Each named turn below is shown by a few rows before and after it. Which turns, in which order, take the first row of each later pair to the second? The first pair is answered.
zod:
[ 22 -10 -20  -1   7   7  -6 -17   2  -5   7   2  -7 -15   4 -18   7  18
  11   4  15   4   1   9  16  15  -2 -20   2 -13   1  -4  17 -12   9   0
   0  14   1 -12   4   3] => [  9  -5 -17   0   2  10   1 -24  -1   2   8   7 -11  -7   4  -8   7  17
  -2  11   7  -7   1   3  21  11  -7 -21  -1  -5  -8 -13  11  -6  11   2
   2  22  -4 -12   2   0]
[ -8   0  38  15 -58  11  11 -41 -19  17  21 -16 -21  16 -17   6  -8 -14
 -30  18 -17 -13  -3  -8 -19 -47 -37   8 -24   4  20 -23 -15  10  51  16
  -1   5 -39 -13 -18  -2] => [-41  -3  36   3  -9  -5  53 -16  -9  -5   4 -50  -5  -4   7  -3  17   5
   3   4 -13 -25 -22  31 -15 -80  11 -23  10  -4  36  14  13  17  28   5
   5  29 -15   5  -2   5]
[-15  39  37 -12 -13  -2 -11 -13  46   6  16  20   2  29   8  24 -13  -3
  16 -21  65 -20   1  -7 -11  41  -6  27   5  18  -5 -33 -16 -16  -2  45
  13  22 -10  14  -3  -9] => [-21  37  51  -6 -35  -1 -13 -34  23  12  23  15   4  24  -3  30  -9 -15
   9 -18  60 -14  -9  -7 -14   9 -30  21  -1  20  -4 -19 -21 -16   5  45
  17  18 -16   5 -17  -9]
[-13  14 -37   3  22   3 -14  -4   8   9  -2  22   8 -29  -9 -14 -23  -8
   5 -20  28  16   8  -2   0  27  11 -18  13 -11 -14   3  13 -11 -19  20
 -16  -7  12  -4  40  -1] => [-13  10 -26  13  -8  12 -19 -26  -2  26  12  29  -1 -21 -12 -13 -32 -19
  -6  -2  23  19   7  -7  11  11 -14 -17  -5  -5  -7   0   9 -12  -7  31
 -12 -19   3  -9  30  -7]
taz:
[-55 -52  -7  53  -9   7  11  24  23   9   8  19  51  12 -22  38 -14 -10
  -4 -43 -10  -9 -50  -8  11 -60 -16  28 -61 -11  13   9 -45 -43 -41 -21
 -27  -7  17   1  53  -1] => [ 22 -44  20  41 -73  19 -43 -17   9 -37  21   9 -39  26 -15  37  10  -7
 -39  15 -29   6  19  -7   4 -12 -52  27 -58 -10   8  -2 -54  -6  21 -21
  -3  -1 -22 -23 -69  16]
[-47  25 -20 -13  52 -13  29   9  -4  19   3 -13  44 -35  -8 -26   5  -5
  14 -21  24  -6 -33  17  14 -30   6 -22  14 -13  -3  21  29 -10 -29   6
   9  -9  18   8  50 -22] => [-19 -44   6  10   0  -5  14   2 -28  41 -15 -15  20  12 -18  47 -20  -1
 -40  10  -9  -7   3 -15 -15 -44  -8  26 -31   7  20 -13 -44 -11 -28 -37
 -25 -11  -9  -2  42   2]
[-20 -14  28   6 -33  -1  48   8 -36  14   5  -5  -9   1 -19  42  16 -16
   2   8   8   5 -17  -6 -21 -66 -42  -5 -25  -4  -3  -5   6  -7  16 -14
 -16 -18 -30 -15  20  -8] => [  0  -2  39  -2 -39  -4  27 -10 -36  -8  19  -5 -36   0 -15  18  25 -10
   4  28   6   2 -10  11 -15 -37 -52 -18 -12 -20 -12   5  21  -1  36 -11
  -2 -18 -30 -26 -24   3]
[-23 -19  42  27 -68   2   2 -46 -28   7  29  -5 -10  27  -6  41  -2 -28
 -29  50 -38   2   3 -16   0 -62 -58   9 -32   4  22  -4 -15   6  21   0
  -3 -24 -25   0 -59 -19] => [-32  37  23  12 -44   2  -6 -50 -10  -3  46   7 -14  -8   7  -9  29 -33
  14  32 -14   5 -26  33  13 -43 -47 -31  11 -11 -10  17  41  23  28  38
  26 -22 -11   0 -77 -38]
Dut:
[-17  -3  18  33 -16  -6  17 -13  -8   8  18   8  14 -10  -3  12   9 -30
   2   9 -36  -5  -3   9  23 -35 -18   3 -18 -12   0   9  21  17  11  21
   0 -22   2  -1 -17 -34] => [-19 -20  10  34   3  -7  11  -1 -21  32   9   6  27   2  -9  20 -14 -19
   0   2 -17  -1   0  -3  20 -25 -20  23 -34 -12   3   4   3  -5  -4   9
 -12 -21  -2  -5  26 -29]
[-17   0 -17   3  -8  -1  -1  -8 -20  26 -11   3  -2   0  -3   6 -26   2
 -18   4 -19  16  -4 -29  -7   0 -15  24 -31 -34 -28 -51 -10 -12 -25 -30
 -19  -7   7 -12  18 -10] => [ -7  19 -11  -2  -9   3  12  15  16 -11 -23  17  -5   2  -8 -13  -8 -10
   4  -7 -43  13  -8 -28 -14  15  12  35 -27 -16 -32 -47  -1  -2 -23 -28
 -18   0  30   3 -26 -16]
[ -7  19 -15   3  -9   6 -18 -12  20  19  23  14   4 -11 -11 -11 -17  -8
  12 -16   9   2  -9  -6  10   0 -12  -4  -4 -11 -12  -4  16 -11   8  29
   5 -11  10 -11  10 -16] => [  0  19 -21   0  -8  -2 -18 -11  23  20  16  15  10  -8 -11 -11 -23  -4
  15 -26   8   5  -1  -4   6   4  -8   4  -9  -4 -14  -6  10 -10   3  25
   0 -18  13  -5  16  -6]
[  7  20  -5   4  -3  -4  -3  14  22 -14   4   8   4  -1  14   4  -4 -16
  26   0 -19  10   1  -3 -15  -9  27   6  10   5   1  10   7  -1   3  11
   7   0  31   8 -30   3] => [ -8   8  -3   9 -17  -1  -7 -19 -12  -7  18  -8   3   3  14  13  -7 -16
   3  19  -5  11  -7   8  -1 -33 -24 -12   5 -20  -8  15   9 -11  17   7
  22 -11  -3  -8 -24   8]

Each pair is 2 to 4 turns apart.
[-21 -31   7  29 -35 -26   9 -16 -31  18  33   8  18  13  -2  14  -4 -23
 -27  26   4 -12 -18  -1  16 -49 -34 -12 -13 -12 -23  -3   0 -10 -15  -4
 -18  -8  -5 -10  41 -23] => [-13 -27  11   6   1 -31  21   3 -26 -18  27 -28   9  -7  23   4  32  -2
 -10  31   7 -26 -23  34   0 -50  -1 -40  26 -18 -16  18  16  14 -22 -19
  15  20  -6   4   5 -10] -> taz zod
[-13 -25   7  22 -29  11  -1 -23 -24  15  -1 -12  -6  20  -5  27  -8 -15
 -32  16  -1  -4  -5  -6  -3 -39 -21   0 -29   2   6  -3 -33  -6  -1 -16
  -9 -17 -19  -9  12   1] => [-23  22 -10   1  -5   9   5 -18  -8   8  24  -4   6 -19   2 -26  15 -20
  17 -16  26  -5 -32  29  14 -20  -9 -31   7  -6 -12  14  15   2 -11  17
  28 -10  10   1   7 -23] -> taz taz
[ 35   4  11  25  -4   9   2  18  34   7 -36  43   9  42 -18   8 -22 -10
   8 -10 -19   6  -4 -42  -7  17  37  43 -32  39  16 -19 -24  -8  -9   2
 -25   0  11   1 -11  -7] => [ 52  12   7  16 -16   6 -14   4  34   1 -25  38 -15  41 -11  13 -10 -15
   1  -3 -25   9   7 -30  -4  30  28  42 -26  33  17 -20 -21   2  12   3
 -20   1  12   9 -31  -1] -> taz taz taz taz
[-17  23 -60  17   2   3 -57  40  16 -23   2  37  25  -1 -51 -28 -32  30
 -15 -32  21  78  13 -20  21  81   4   5   6 -21 -54 -33  25   4 -23   3
 -17 -22  -2 -13  36 -31] => [  3  -5 -51  20 -19  12 -65  40   4 -20   4  41  11  13 -56  -4 -30  31
 -37 -13  11  85  44 -31  16  86  -8  14  -6 -24 -45 -40  -3   8 -19 -11
 -23 -29  -5 -27  13 -19] -> taz taz
[  2   3 -20   5 -22  -2  -6 -29  -7  34 -16  38  -5   7 -36  22 -33 -17
 -10  -3 -14  23   2 -49  -5 -49 -38 -18 -43  -1 -10  15  -6 -23  27  -9
 -18 -16 -33   2  16  -8] => [ 58  27 -21  -3 -28   3 -29 -17  26   5 -26  49 -24  19 -34   3 -11 -18
   9   3 -29  25  24 -44 -23  -4  -6  -3 -38  16  -7  14  -6 -10  27   0
 -15   2 -12   5 -39   0] -> Dut taz
[-51 -14  14  16 -29  -1  10  16  23   6  -9  21 -18  55  40  10 -13 -22
  35   6 -32  -2 -17  -2 -18 -40   7 -19 -39  24  42  26 -43  30  33 -62
 -13  -7   6  28 -52   7] => [-50 -40   7  14  -7  -5  13  20   1  32 -21  20   2  52  36  29 -37 -25
  12  -7 -21   2  -2 -11  -7 -34   1  -8 -54  31  39  19 -55   3  20 -67
 -21  -6   1  24  -1  15] -> Dut Dut
